Families of rows that turns and mirrors carry onto each other, the same ones carrying the whole set onto itself: the rest of each named row's family, in list order:
4 families of 8 rows:
dofas: 3  -5  12  -12  20  5  -20  -20  4  55  23  -39  39  2  -15  -2  -11  7  -10  -42  10  49  34
lesez: -12  -24  9  17  41  -16  -25  -24  -1  -8  2  -24  44  -22  -27  23  -24  11  4  22  19  29  6
Fomok: -15  11  -5  -12  33  -9  14  -17  6  -8  5  20  -5  -28  -17  24  -14  2  2  42  -9  -20  19
Sebe: 6  -25  15  10  23  -27  -33  -9  8  -8  7  -22  34  -17  -34  17  -26  16  -7  20  22  17  9
zumi: -8  -25  16  13  41  -19  -32  -16  -5  -10  2  -24  41  -18  -25  10  -27  16  -10  14  7  24  -5
Kefe: -15  12  -10  -4  17  -3  30  -4  5  -4  6  13  9  -25  -18  30  -31  7  13  40  -12  -26  5
lus: -8  -21  -29  -36  57  11  -3  -24  20  27  -7  -13  -3  -12  -42  21  20  30  4  -8  -20  28  26
kir: 2  30  -36  -12  -12  16  30  -18  19  51  7  7  -2  -12  -11  1  -7  13  18  -9  -26  8  50
Kiga: 1  -10  0  -11  18  7  -21  -28  11  51  11  -38  32  3  -20  0  -10  12  -5  -50  -6  59  30
riz: 8  37  11  23  -11  -23  10  -12  -13  30  19  -16  42  -5  -3  -4  -49  -10  8  -13  -9  14  13
radag: 4  14  3  -28  -8  7  -7  -42  -15  4  0  -8  26  3  -46  -1  -11  49  -20  9  -24  24  18
vakov: -16  25  -23  -25  13  27  46  -20  6  53  3  -1  5  -9  -5  7  -9  2  15  -34  -38  16  32
pomi: 1  -7  13  -21  19  -4  -25  -19  6  60  -9  -34  32  4  -8  0  -1  23  -11  -39  0  47  27
Gilu: -22  -35  -20  -39  47  27  -1  -18  29  18  -2  -9  0  -17  -35  33  9  29  0  4  -10  20  21
vepe: -18  -10  -11  10  42  2  21  14  29  43  15  -16  17  -26  7  31  -32  -27  27  -19  14  16  13
kekuv: -26  -7  -1  16  37  -6  22  7  20  33  21  -15  5  -28  -2  42  9  -19  35  -27  -1  13  24
depe: -28  -11  -3  9  40  -10  12  10  22  40  13  -23  20  -27  4  41  -14  -25  28  -24  13  15  7
Zibu: 3  18  15  23  -18  -29  8  -2  -9  13  22  -4  31  -14  10  -4  -43  -17  9  -6  -6  3  27
Keker: 9  37  11  29  -8  -19  15  -5  2  33  15  -24  24  -7  -11  -28  -41  -3  2  -8  -9  15  8
zuda: -11  -10  -9  9  47  0  15  24  18  32  13  -28  39  -14  8  29  -10  -26  25  -22  13  6  16
Naf: -1  27  -17  -34  -7  24  40  -5  15  56  14  0  -2  0  -13  7  -19  10  3  -31  -30  10  24
sonu: -16  9  -19  -5  15  2  35  -8  10  -8  -8  16  5  -24  -25  31  -31  14  18  33  -20  -10  -2
gevev: -19  -36  -18  -44  44  19  -1  -23  11  11  -5  1  13  -19  -28  52  5  21  6  -6  -6  19  34
duki: -11  7  -21  5  17  4  38  -9  6  -16  18  12  6  -29  -32  24  -36  -6  19  26  -16  -14  16
nuze: 11  46  14  14  -6  -32  11  -12  -2  28  18  -11  38  -14  -18  -4  -52  -4  8  -2  -4  13  5
Bomel: -25  -42  -21  -32  39  40  5  -17  17  20  -3  -12  5  -7  -21  33  9  26  -1  -7  -7  26  25
lenob: -7  -33  23  -1  52  -32  -26  -9  -7  -11  7  -25  29  -14  -21  15  -16  1  -5  -5  -2  24  3
lelez: 10  -13  -8  -1  7  -10  -10  -9  5  47  10  -38  34  1  -14  -8  -9  12  10  -55  -19  51  34
kozuk: 14  14  -6  -25  -6  14  -4  -40  -6  7  4  -3  20  5  -41  -12  -28  45  -20  14  -32  19  27
bon: 21  4  -12  -29  3  -12  -18  -34  -8  7  -6  -2  23  2  -29  -26  -32  33  -22  13  -26  19  29
Pulo: 1  11  1  -24  -11  0  -2  -52  -5  12  -3  5  -1  -12  -47  -5  -26  43  -17  9  -29  27  26
Kop: -6  26  -25  -29  -6  23  41  -14  22  58  15  -3  1  -5  -13  19  -14  3  18  -24  -25  9  40

Same family as Kop: zumi, Kefe, Kiga, riz, Gilu, depe, kozuk
Same family as sonu: dofas, lesez, radag, vepe, Naf, nuze, Bomel

Families of rows that turns and mirrors carry onto each other, the same ones carrying the whole set onto itself: the rest of each named row's family, in list order:
4 families of 8 rows:
ruzev: -3  4  -12  12  -36  40  -31  35  7  -13  -24  35  3  3  6  -13  24  7  -8  -2
Buvo: -28  17  32  25  -16  -4  -32  46  -18  -23  -28  -20  14  20  3  0  -12  11  -6  21
mulov: -15  45  -7  -3  -8  -18  -33  17  20  -10  -13  -34  -5  -19  -20  30  -23  -20  -12  4
pud: -8  4  21  -9  -35  22  -37  22  -18  -34  -49  -17  2  -8  -16  1  -10  13  6  27
Vato: 11  21  -43  -21  -8  -34  -14  17  2  -1  -17  -19  -29  -15  24  -17  0  -32  28  1
tuden: 18  15  -18  -37  1  -50  2  15  -3  15  -38  -26  -19  7  25  -1  -3  -10  19  -12
pezam: -1  14  -25  14  -34  -25  -33  -5  6  -3  -3  10  22  -11  29  26  14  -24  -12  -6
Nivog: 2  -6  -36  10  0  -2  -36  45  -21  -42  6  -13  -12  -7  8  7  -1  -22  -8  15
Suli: -9  -21  2  -15  -31  -1  -14  -22  11  11  -22  0  -16  -22  24  7  14  25  37  10
Misa: -6  -15  2  17  -22  15  -29  36  -10  -1  -14  24  -3  28  31  -20  17  21  -20  -1
kel: -9  4  22  2  -19  15  -37  34  -8  -30  -36  -7  -9  -17  -17  21  -11  19  32  34
gepu: -1  -3  -16  12  -23  -31  -27  -1  -8  26  -2  19  10  19  33  8  13  -6  -18  -24
Kimib: -7  21  -7  -15  -9  14  -14  14  15  -7  -59  14  -49  -12  -19  -2  -2  7  20  -18
popup: 10  14  1  13  -24  -34  -13  7  0  33  -30  22  10  22  22  -1  23  -15  5  -26
lomik: -12  -14  5  -35  -2  -34  5  2  11  25  -31  -7  4  -11  27  26  20  7  23  -13
nebot: -13  -28  -13  10  -17  10  -14  36  0  20  1  2  10  19  26  -23  28  3  -15  -14
nena: -12  33  -10  -29  -3  23  -8  19  31  2  -32  13  -35  -19  -12  -1  5  13  24  -9
Los: -15  28  3  -55  17  -2  -1  27  5  3  -45  0  -34  -3  0  -1  -8  19  11  -17
ravu: -5  -6  -7  23  0  -10  -23  43  -32  -37  7  -16  -2  25  23  14  -6  11  -15  14
tolik: 9  22  4  -50  3  -27  0  31  -4  17  -33  -41  -10  2  4  -19  0  -13  17  -2
gapi: 5  -20  -1  -23  -31  -19  -3  -1  7  38  -34  -5  12  9  23  6  13  20  25  -15
Notu: 2  5  -32  9  -8  -8  -27  18  -43  -53  3  0  -12  -3  13  12  2  -19  -2  10
genor: 8  29  -16  25  -39  -29  -31  -20  3  -2  -7  2  2  3  29  3  11  -21  -13  -3
novov: -24  49  2  -27  11  -12  -21  27  -8  -9  -14  -29  -5  7  -19  18  -31  1  -20  -11
Pavu: -3  27  -10  -16  0  -11  -24  5  8  -24  -9  -30  -12  -20  -23  44  -9  -16  -28  -6
sudid: -12  -4  -17  4  -36  46  -13  14  8  -21  -14  10  0  4  18  -20  27  21  -13  -2
Manev: 9  -12  2  -24  -42  2  -16  -1  15  11  -28  -6  10  -18  26  -4  21  14  42  20
tek: -9  -16  5  24  7  -12  -25  36  -39  -21  12  15  -4  14  28  14  13  7  4  11
giri: -28  18  24  4  -9  8  -24  36  -26  -29  -29  -11  6  17  -12  21  -25  34  10  12
suni: -32  40  2  -28  18  -12  -5  38  -17  -12  -44  7  -28  -1  -8  1  -12  1  20  -19
meba: 21  7  -35  -18  -12  -26  -13  5  5  8  -10  -42  -35  -7  2  -17  -4  -28  13  -1
ger: -29  37  10  -15  18  7  -4  36  -2  -18  3  -25  6  9  -18  28  -6  14  -17  -7

Same family as gapi: tuden, Misa, gepu, Los, ravu, novov, giri
Same family as Manev: ruzev, mulov, Vato, pezam, Nivog, kel, nena
Same family as ger: Buvo, popup, lomik, nebot, tolik, tek, suni

Families of rows that turns and mirrors carry onto each other, the same ones carrying the whole set onto itself: the rest of each named row's family, in list order:
5 families of 8 rows:
virug: -13  -12  33  14  -38  2  29  18  5  -19  42  -14  -20  0  -1  -26  -18  9  -7  6  -26  9  1  -5  -1  -9  -37  -36  -5  -19  4  40  25  25  -13
rulob: 18  -14  21  14  0  13  -10  26  10  -47  -1  -1  22  10  -5  -7  22  23  16  -14  -21  5  4  -18  -9  -1  35  -6  12  2  -11  0  -2  29  35
mamon: -20  -26  11  11  -9  29  26  11  0  4  21  13  17  -13  18  -35  -13  -20  8  -18  -9  -31  -20  -13  24  7  12  -26  -2  4  -22  -44  -24  -23  1
fiv: -21  20  11  26  -11  15  -5  7  -9  10  30  -6  -27  -26  23  25  -27  8  2  1  0  4  -3  -17  -2  -10  4  -3  18  -47  1  -2  5  -3  30
nef: 10  -24  52  -14  -7  -1  14  -19  -5  -2  -16  29  7  13  -4  -63  32  3  7  -2  -18  -10  12  -1  15  10  -3  -24  -7  44  10  12  -5  18  -18
favu: 5  -31  42  -12  -6  -13  18  -13  -14  -4  -23  7  28  13  -10  -66  22  -3  18  19  -32  -2  1  9  3  8  -13  -21  -7  30  13  10  -5  6  -13
ronu: -15  -8  23  16  -13  -9  27  -19  9  42  4  -31  1  -22  22  -25  -15  -27  12  2  29  -21  12  16  9  -4  -47  3  -2  -24  1  3  -19  2  -24
fula: 20  -5  24  14  8  20  -7  23  0  -43  6  36  6  14  0  -5  15  25  18  -14  -30  11  9  -19  -14  10  35  -28  -1  -10  -10  -1  6  -4  14
Rupus: 17  -1  13  3  11  2  -1  -33  -12  44  -7  -2  21  1  13  -21  18  -17  24  -23  31  12  22  -4  -20  0  45  -8  5  -2  13  -25  -29  9  19
Futi: -40  -3  13  29  -24  4  6  23  -1  12  28  -1  -15  -16  28  19  -31  -9  22  -4  8  10  -1  -21  -20  1  23  6  13  -49  8  8  6  10  27
vivok: -6  4  45  4  -19  -1  -3  -25  -2  5  -10  -20  5  -4  -9  -3  23  26  21  11  24  31  33  1  -2  -6  -4  8  24  -14  30  48  26  10  9
vak: 23  -1  20  19  2  9  -4  -15  -6  38  -24  3  21  3  34  -34  26  -26  26  -14  34  15  11  1  -17  -15  38  -14  22  -2  3  -17  -26  3  0
karut: 8  -14  27  2  17  4  -7  -34  -1  25  -19  5  25  -19  27  -12  24  -15  30  -8  23  -21  19  -7  -3  11  48  4  8  -2  -1  -28  -31  -8  15
bes: -30  -18  37  19  -38  4  22  26  9  -41  23  -3  -15  -3  1  -19  -12  9  3  18  -31  -19  0  -10  21  -4  -35  -17  2  -12  0  32  24  3  -15
fogi: 10  -18  38  -1  -8  13  -2  4  -6  -36  23  25  5  2  5  -11  20  22  10  -4  -32  10  9  -28  -12  8  59  -35  4  5  4  10  12  15  28
gugo: -17  0  19  25  -13  8  -8  2  -7  12  27  -30  -21  -37  22  21  -25  -8  20  -12  -1  19  -15  -21  -4  -13  25  0  14  -42  -4  8  -2  -1  31
dusol: -32  -16  26  2  -30  -9  27  -21  -9  52  14  -39  -4  -16  16  -30  -7  -31  14  11  31  -22  10  10  14  -13  -21  9  0  -5  23  11  -7  16  -20
zukir: 14  5  28  19  -2  18  -15  25  -5  -30  9  6  16  3  -1  -5  23  14  26  -18  -40  11  -10  -34  -8  11  37  -28  4  -6  -2  4  7  17  30
bag: -36  -1  29  9  -32  -6  31  -33  -7  50  14  -5  -17  -6  15  -41  -16  -34  13  8  19  -10  16  4  12  -4  -25  -15  0  -17  27  5  -4  -20  -29
Tuto: -29  -23  23  3  -25  -10  37  -32  2  34  7  -12  -12  -4  15  -37  -18  -24  1  12  38  -18  32  20  8  -15  -26  6  5  -8  14  2  -12  -6  -27
Gope: 11  -43  45  -7  -11  -8  25  -16  2  -3  -10  1  32  14  -2  -59  33  -15  22  -5  -1  -16  26  -1  -2  6  4  -25  -20  35  7  14  -10  19  -32
Lerab: -12  -19  4  20  -13  7  23  16  4  -4  24  13  0  9  20  -43  -16  -37  7  -18  -25  -38  -12  -13  7  2  17  -30  -10  0  -17  -44  -31  1  -4
goguz: -24  7  0  36  -19  8  8  14  4  5  32  -36  -1  -14  19  21  -26  -12  20  -3  14  1  9  -11  -15  -12  14  0  14  -57  2  -4  0  -5  19
Gos: -25  -16  53  6  -19  -11  31  19  -10  -25  33  -16  -17  19  -4  -14  -21  8  -9  4  -34  -9  2  -9  11  3  -28  -35  -2  -7  11  30  24  16  -15
lubib: 15  -8  3  12  -1  19  -9  -29  2  30  -11  12  23  -32  26  -19  26  -14  33  -8  32  -3  20  -9  -16  -5  37  8  1  -7  -3  -20  -30  0  13
ziz: 2  1  42  -3  -5  -30  -10  -25  -9  -1  5  -17  2  -9  -25  -5  22  -2  8  13  26  21  32  5  -31  2  4  -11  6  -18  29  50  -11  18  7
lak: 2  15  53  -16  -5  -21  -4  -8  -9  4  -16  -22  -7  10  -21  -1  20  13  14  9  16  6  35  -15  -24  -2  13  7  12  -17  19  49  9  19  5
mor: -6  -26  19  18  -16  35  34  9  11  7  21  9  1  -9  52  -31  -15  -4  13  -15  -30  -32  -11  -18  29  0  6  -23  -3  -2  -25  -35  3  -3  -3
buba: 26  -20  35  -11  1  4  13  -21  -10  -4  -7  0  18  14  -12  -56  40  3  9  2  -5  -21  19  11  20  -6  -9  -25  -15  34  5  3  -8  4  -31
bogas: 15  2  18  6  14  13  -5  -4  7  52  -8  -2  23  -15  25  -17  21  -19  25  -12  15  10  34  -10  -4  1  49  6  -1  0  9  -28  -17  -8  9
lufu: 8  5  44  -5  -8  -20  -1  -13  -3  4  -3  -12  12  -3  -24  21  25  -2  9  16  11  30  38  -1  -15  -12  4  0  -2  -9  20  52  7  15  21
vezi: -27  -21  32  9  -38  -2  25  7  -16  -44  26  0  -20  13  -11  -20  -13  13  6  9  -14  -20  -18  1  2  -5  -34  -25  -3  -14  4  38  14  22  -15
Sini: -15  -37  -3  32  -16  31  23  11  1  5  35  17  11  -13  34  -38  -12  -19  16  -11  -15  -17  -16  5  23  -1  3  -26  -15  3  -6  -37  -11  -5  -9
Kal: -23  17  9  36  -24  19  2  5  17  5  35  -13  -23  -8  20  18  -17  -9  11  -25  31  -5  19  -22  1  -13  24  -1  20  -44  2  -4  1  2  20
Sem: -41  -13  27  7  -33  -2  23  8  7  -35  37  -9  -14  0  -24  -13  -22  14  3  8  -36  -20  9  -13  21  11  -25  -9  -9  -12  14  22  20  5  6
Lale: -18  -29  13  23  -14  29  23  6  -5  0  24  7  -7  -9  45  -51  -19  -5  13  -19  -9  -42  -13  -17  10  9  4  -28  0  -5  -12  -38  -14  -1  -22
gono: 12  -26  45  -9  -9  -4  31  -17  10  -6  -1  22  27  18  4  -58  31  3  4  9  -4  -31  36  8  1  16  -13  -35  -12  19  9  5  -7  18  -29
rovil: 12  -15  14  1  7  28  -13  5  1  -38  18  13  11  11  5  -3  17  20  8  -11  -38  -4  7  -29  4  0  54  -33  3  4  -3  13  -11  15  15
fev: -21  -7  43  17  -28  -18  33  -14  -7  44  4  -18  -5  -26  19  -29  -10  -26  15  9  37  -8  15  13  -8  -3  -45  6  -3  -17  13  -2  4  0  -17
zetub: 8  8  41  11  -18  -22  -6  -20  -2  -1  -5  -19  -10  11  -5  -6  19  12  19  13  7  23  41  -1  -23  -11  -1  3  10  -17  35  52  20  35  2

Same family as zetub: mamon, nef, Rupus, bes, zukir, Tuto, goguz
Same family as virug: ronu, karut, fogi, gugo, ziz, mor, gono
Same family as Futi: fula, dusol, lak, buba, bogas, vezi, Sini

